Here are some points, each followed by its number:
[119.  63.  50. -57. -44. -49.  -3.  11.   2.  -6.  25.  13.  26.  27. -16.  14. -13. -10. -67.  17. -31. -23. -15.
 -80.  49. -11. -55.  17.  77. 124.] 0
[  38.  -38.   21.   75.    4.   25.   80.   72.   26.   37.    5.  -46.    8.   50.   35.   20.   -1.   -3.  -12.
    7.  -31.  -32.  -22.  -27.  -22.  -88. -127.  -31.  -11.    4.] 1
[  -3.  -52.   27.   34.  -68.   -2.    3.  -27.  -47.   -3.   17.   -3.   33.  -45.  -18.    8.  -13.  -21.    8.
  -30.   90.  127.  -28.   91.    4.   27.  -20.   26.   43. -121.] 2
[ -16.    3.   27.  -52.   30.    1.  127.   70.   34.  -89.  -35.  -50. -104.    0.  -54.  -82.  -41.  -61.  -39.
   -2.  -59.  -90.   12. -112.  -35.   16.    6.  -27.  -23.   14.] 3
[ 11.  -9.  23.   4.   0.  -3. -77. -45.  17. 100.  23.  18.  31. -28.  64.  43.  59.  43. -48. -46.   1.   5.  -7.
  56.  79. -64.  -5.  15. -32. -49.] 4
[-24. -22.  28.  41.  76.  46.  -3. -15.  56.  61.   0.  51.  21. -22.  10.  62.  44.  23.  -9. -54. -13.   4.   1.
  79.  24.  29. -13.  33. -69. -88.] 5
[ -10.  -20.   18.   22.   29.   79.   13.   -9.   24.   64.  -10.    5.   32.  -46.    5.    0.   57.   53.   15.
   30.   77.   12.  -27.   35.   18. -106.  -50.   27.  -57.  -68.] 6
[ -65.  -26.  -32.    4.  -71.    3.   61.   26.  -36.  -93.  -20.  -69.  -51.   52.    7.  -30.  -61.   20.   75.
  -18.  -53.  -49.  -17.  -40. -127.   19.    6.  -25.   15.  -12.] 7
[-25. -25.   0. -13. -17. -11. -36. -10.  45. -20.   0.  -1.  39.  -8.   7.  -9. -12. -24. -15. -15.   9.  35. -44.
  33. -30.  27.   6.   6. -26. -37.] 8
[  41.  -18.  -14.  -57.   37.  -20.   75.   -3.    1.  -40.   19.   52.  -20.   25.  -21.   -8.   -4.   -5.  -11.
    0.  -25.  -82.    1. -111.   28.    5.    3. -102.   16.   27.] 9
[-44. -48. -41.  27.   4.  50.   6. -40. -31.  25.  49.  -3.  32. 103.  37.  44. -27. -23. -13. -37. -51. -24.  45.
 -51.   4.  -3. -29. -24.  10.   9.] 10
[ -16.  -65.  -50.  -17.  -53.   28.   19.  -25.   10.   12.   -7.   -8.   19.   -7.   -9.    4.  -28.  -22.    7.
  -59.   57.   85.   -5.   31.  -43.   45.   15.   16.  -27. -112.] 11
[ -3. -13.   3.  19.  59.  40.  47.   4. -45.  21.  57.  -7.  39. -35.  -9.  16.   3.  -2. -46.  11.  29.  79.  17.
  51.  48.   5. -24.  65. -26.  -6.] 12
[ 15. -21.   9.  26.   6.  45. -34.  -8.  22.  72. -22.  22.  17. -23.  48.  50.  42.   3. -47.  16.  71.   4. -23.
  49.  55. -57. -52.  20. -54. -38.] 13
[ -5.  68.  38.   5.  11. -72.   8.  40.  19. -30.  31.  59.  17. -63.  18.  77.  59.  18.  59. -40. -10.  12.   7.
  14.  -7.  47.  18. -85.  39. -11.] 14
[  56.  -70.    3.   40.   18.   49.   58.  -17.  -20.   51.   10.  -16.   39.    2.   17.   -9.   -6.  -21. -104.
   -7.   77.   82.   21.   99.   71.  -81. -104.   42.  -52.  -13.] 15
[-17.   7. -35. -24. -34. -20. -65.  -6. -18. -57. -20.  -5.  24. -15.  47.  15.  52.  24.  -5.  14.  -2.   7. -12.
  31.  51.   5.  56.  23.  -4.  51.] 16
[ -3.  -4.  -2.  43.  26.  37.  28. -14.  36.  88.   1.   7.  26.  21.  16.  14.  -7. -16. -30.  -7.  13. -27. -13.
  13.  32. -15. -32.   9. -71.  -4.] 17
[ -21.   36.  -21.  -82.    1.  -20.   12.   31.    5. -101.  -16.   11.  -10.  -16.  -50. -109.   12.   -4.    5.
    1.  -67.  -51.   60.  -39.  -20.   23.   46.   -8.   15.   58.] 18
[  -6.   52.  -24.  -41.  -24.   10.  -15.   20.   43.   24.   56.   82.   34.   12.   36.   11.   51.   24.   58.
    7.  -65. -104.  -31.  -21.  -29.   16.   69.    6.   70.   72.] 19
[  -4.  -11.    0.  -49.  -62.   53.   74.   18.  -37.  -47.   73.  -66.  -64.   61. -104.  -38. -109.  -31.   35.
  -26.  -93.  -29.   39.  -20.  -62.   56.   -5.   -1.    2.  -10.] 20
[-22.  29.  21.  41.   0.  14. 104.  71.  45. -80. -60. -39. -38. -25.  -6. -51. -29. -48.  47. -34.  13. -14. -38.
 -20. -88.  49.  63. -40. -30.   1.] 21
[   6.  -26.   28.   38.  -17.   -2.   -6.  -78.  -65.  -53.  -63.  -35.   19.  -26.   41.   67.   13.  -24.  -16.
  -59.   43.   35.  -49.   22.   -9.   30.   27.   13.   44. -101.] 22
[ 41.  35.  55.  33.  21. -13.  15.  22. -62. -82. -28. -10.  31. -34.  -5.  19.   8.  13.  31.   8.  15.  15. -48.
 -39.  18.  11.   5. -22.  38. -20.] 23
[ 48.  -5.   0.  -9.  -6. -50. -10.  -3.  30.  19. -12.  27.  -3. -35. -39. -14.  -2.  -4.  34.   8.  21.   2.  42.
  -2.  47.  19.  -4. -62.   0.  -8.] 24
[-25. -62. -56.  -5.  49.   0.  35.  13.  11.  22. -31.  25. -40.   9. -29. -29. -19.  -6.  58. -30.  -8. -57.  42.
   4.   1.  41.  31.  -4. -22.   4.] 25
[  25.   -1.  -21.   -7.  -24.  -26.   13.   49.    8.  -53.  -12.  -10.  -39.   59.  -12.  -86.  -69.  -24.   36.
   29.  -60.  -51.   17. -102.  -81.   24.   26.   28.   46.   63.] 26
[-51. -17.  -2.  10. -48.  38. -40.  -1.  18.  37. -29. -18.  25.  39.  19. -23. -42. -16. -18.  23.  58.  20. -21.
  36. -58.  -1.  24.  38. -53. -51.] 27
[ 19. -40.  15.  16.  42.  -6. 127.  76. -48. -33.  -5.  -2.   7.  20.   5.  30.  30. -58. -49. -38.  54.  74. -19.
 -26. -16.   0. -47. -24. -55.   1.] 28
[-19. -86.  41.  50.  22. -39.  29.  12.   9.  17.  60. -28.  -1.  46.  -3.   5. -43. -16. -41.   6. -52. -33. -58.
 -85.  -4.   9. -27.  11.  27. -43.] 29
[-63. -64. -32.  13.   0.  33.  -3. -21. -20.  59.  49. -25.   3. -82. -21.  28.  -7.  17. -32.  11.  53.  61. -16.
  33.  85.  16.  10.  53.  33. -48.] 30
[-11. -22. -10.  -4. -56. -15. -66. -39. -24.  31. -25. -37. -11. -37.  43.  22.  54.  39. -40.  -2.  39.  60. -36.
  52.  47. -49. -31.  41. -25. -12.] 31
[ 10. -57.  -4.  14.   2. -42.   7. -30. -88. -47.  47. -29. -11.  36. -62. -47. -98.  13.  20.  33. -50. -24. -25.
 -71.   2.  -9. -36. -41.   1.  22.] 32
[-23.  -9.  -8.  50. -18.   6. -46. -24.  35.  29.   4.  13.  44.  33.  44. -54. -42. -29. -11. -35.  53.   8.   4.
  14. -89. -58.  -4. -36. -50.  19.] 33
[-12. -52. -23.  34. -14.  20. -81. -96. -39.  53. -19.  20.  18.  -6.  70.  60.  94.  53. -17.   0.  79.   1.  -2.
  83.  85. -56. -75.  20. -64. -37.] 34
[ -50.  -25.  -43. -114.  -37.  -87.   -3.    0.   11.  -87.  -78.  -20.  -91.   15.  -57.  -62.   -2.  -23.  -16.
   -7.  -20.  -46.   91.  -25.  -24.   22.   63.   -7.  -26.   17.] 35
[-36. -81. -29.  43.  10.  25. 101.  32. -16.  32.  55.   4. -13.   7. -87. -13. -91. -57.  10. -73. -33.  73.   5.
  48. -71.  78.  -2.  15.   2. -71.] 36
[ 37. -29.  29.  59.  27.  49. -15. -43. -11.  69. -17.  18.  16. -17.  17.  16.  90.  97.  35.  32.  55.  17. -17.
  70.  47. -59. -45. -11. -44. -61.] 37
[-51. -33. -55. -52. -45.  12.   3.   7.  33.  37.  27.   0.  22.  80.  -4. -27. -48.  10.  14.  40.  61.  44. -55.
 -48. -82.  45.  36.  70. -50.  30.] 38
[ 25.  43. -22.  42. -11. -61.  -4. -26. -27. -38.  14.  -7.  -5. -21.   8.   3.  17.  41.  78.  15. -75. -13. -15.
  -7.  22.  84.  54. -15.  99.  -2.] 39
[ 51.  36.  11. -11.  -6.  13.   6.   1.  49. 109.  12.  45.  29.  24.  25.  64.  43.  17. -42.  -9.  25. -17.  21.
  39.  43. -49. -34.  40.  -2.  40.] 40
[  3.  44. -30.  22. -31. -11. -52. -11.   9. -34. -29.  56.  15.  55.  10. -28.   8.   9.  44. -26. -37. -47.  64.
  49. -31.  47.  69.  12.  31.  46.] 41
[ 18.  68.  58. -24.  67. -56.  28.  67.   8. -43.  27. -42. -66. -93. -59.  11.  48.  34.  24.  38. -72.   9.  31.
 -40.  53.   9. -31. -63.  57.  30.] 42
[ 44.   6.  18.  52.  26.  46. -29. -31.  22. 113.  18.  38.  12. -29.  27.   6.  51.  19.   9.  12.  82. -20. -60.
  29.  16. -58. -54. -13. -40. -21.] 43
[ -19.    1.  -25.  -47.  -16.  -83.   51.   34.  -17. -127.  -55.   13.  -71.   21.    4.  -86.   -7.  -42.   58.
   47.  -47.  -70.   46.  -80.  -10.   53.   79.  -41.   76.   21.] 44
New points follow, each followed by the numbers of its three nearest points above by angle, nearest first.
[   6.  -16.  -15.    8.  -33.   29.   40.   33.  -72.   -3.   55.  -39.  -52.   18.  -52.   40. -102.  -30.   59.
   11.   -1.  114.   40.   35.  -65.   60.    8.   10.   17.  -24.] 36 20 11
[ 13. -50.  29. -10.  25.  -4. -30. -40. -24.   8.  -9. -30.  13.  -3. -22.  15. -11.  28.  -5.  43. -15.  -9.  25.
 -25.  94. -32. -76. -11.  -6.  -5.] 34 32 37
[ 13. -33.  -8.  43.  27.  51.  85.  41.  30.  71.  -3.  19.  29.   5.  47.  45.  18.  -8. -81. -11.  22.  -7. -43.
   1.  15. -45. -73.  33. -64. -12.] 17 13 15
[ 37.  -4. -21. -41.  39. -18.  45.  51. -25.  -9. 109.   7.  22. -40. -34.  22.  -3.   1.  -9. -17. -68.  29.  10.
 -13.  34. -16. -23. -14.  59.  43.] 42 0 9
[ 35.  31.   9.  25.  29.  23. -21. -59.  19.  77.  20.  49.  27.   7.   7.  18.  33.   1. -27. -13.   0. -21.  32.
  34.  68. -40. -50.  18.   3.  38.] 40 4 43
[ -3. -17. -48. -10. -66. -66. -65. -29. -39. -22.  13. -30. -13.  18.   1.   3.  15.  39.  87.   8. -29.  56.  57.
  25. -20.  40.  47.  27. 109.  -4.] 39 41 16
[  25.   20.   30.  -86.   -1.  -69.   64.   38.   26. -103.  -25.  -35.  -79.   17.  -23.  -46.  -19.  -63.  -19.
   29.  -13.  -51.   23. -103.  -55.   -7.  -22.  -42.    2.   47.] 3 44 26
[ 49.  28.  19. -51.  19.  19.  97.  52. -27. -86.  -9.   0. -31.  12. -17. -20. -10.  -3.   9.  60.   1. -33.  65.
 -50.  74.  39.  41. -12.  59.  87.] 44 18 9
[-10.  59. -10. -57.  15.  -3. -22. -32.  19. -11.  -7. -22.  10.  16.  56.  35.  44.  29. -10.  73.   7.  -5.  12.
 -59.  39. -44. -53. -62. -16.  55.] 0 9 42
[-27.  26. -44.  -1. -55. -24. -19.  16.  37.  -9.  24.  74.  40.  71.  10. -85. -62. -18.  99.  -6. -24. -55.  81.
   8. -34.  36.  51. -26. -10.  -4.] 41 26 44
[ 22.  -7. -20.  18. -12.  18.  96.  17. -51.  -8.  79. -24. -13. -21. -70. -25. -54. -23. -22.  -3. -13.  91. -30.
 -33. -46.  -6.  -6.  41.  32.  37.] 36 20 28
[ 29.  45.   9.   8. -18.   4.  62.   5.  35. -20.  11. -23.  -5. -28.   2. -38.  34. -18. -42.  -9.  52.  10. -72.
 -50. -53.  -9.  13.  55. -34.  53.] 21 28 38
[-34.  38.   9.  20.  24.  -1. -42. -45.  28. -46. -77. -32. -34. -12.  14.  -4.  -1. -35.  30.  -6.  16. -29.  -5.
  45. -36.  37.  79.  12.  15.  -3.] 41 21 22
[ 20.  48.  45. -59.  19. -23. -24.  18. -42. -45.   0. -16.   6.  25.   3. -35.   2. -25. -50.  49. -89. -18.   8.
 -40.  56.  39.  16.  41.  27.  39.] 0 18 44
[  5. -20. -14.  40.  70.   4. -44. -49.  28.  73.  15.  73.  22. -16. -11.  15.  -5.  16.   7.   9. -11. -39. -12.
  25.   7. -29. -26.   6.   1.  26.] 43 17 40
[ -19.  -24.  -42.  -21.  -11.   60.   37.    7.   48.   58.   -3.  -40.  -34.   73.   38.   20.  -31.  -52.   40.
  -42.   23.   -4.  -30.   -8. -127.   -6.   11.   15.  -51.   -4.] 38 27 33
[  2. -38.  14. -41.  26. -47.  20. -14.   5.  -5.   8.  44.  23.  51.  27.  19. -32.  18.  -6.  32. -40. -53.  46.
 -34.  68.  -2. -12. -43.   2.  32.] 9 10 0
[ 25.  90.  19.  21.  14. -62.  17.  63.  -3. -22.  76.  46.  15. -74. -31.  46.  49.  14.  22. -49. -72.   8.  18.
   8.  16.  27.  13. -81.  53. -18.] 14 42 39
[ -23.  -92.  -67.  -28.  -83.   10.   36.   25.  -52.   31.   82.    4.  -23.   91.  -75.  -51. -108.  -33.   35.
  -21.  -85.  -36.   22.   33.  -24.  -16.  -30.   36.  -59.  -44.] 20 36 32
[  7.  11.  30.  37.  78.  26.  58.  73.   4.  18.  94. -13.  60.  16.  -8.  19.   8.  32.   9.  40. -26.  33. -41.
 -33.  70.   5. -15.  20. -13.  35.] 12 1 29
[  -3.  -34.    1.   -3.   16.   50.   25.    1.  -38.  -18.   -3.  -47.   23.  -26.  -45.  -49.  -30.   -3.  -29.
   61.   47.   75. -105.  -44.  -23.  -19.   -7.   63.  -28.  -16.] 38 12 27
[  7.  54.  43.  18.  21. -25. -76. -25.  56.  59.  -1.  16. -60. -47. -43.  -1. -26. -32.  12. -19. -15.  -6. -73.
 -18. -83.  56.  20.  -8. -53.  10.] 8 21 33
[  1. -41. -26. -11.  37.  31.   8. -21. -51.  -2.  32.  26.  15.  36. -13.  -2. -43.  46.  44.  28. -18. -17.  42.
 -40.  24.  -8.  10.  -5.  -5.  14.] 32 10 25
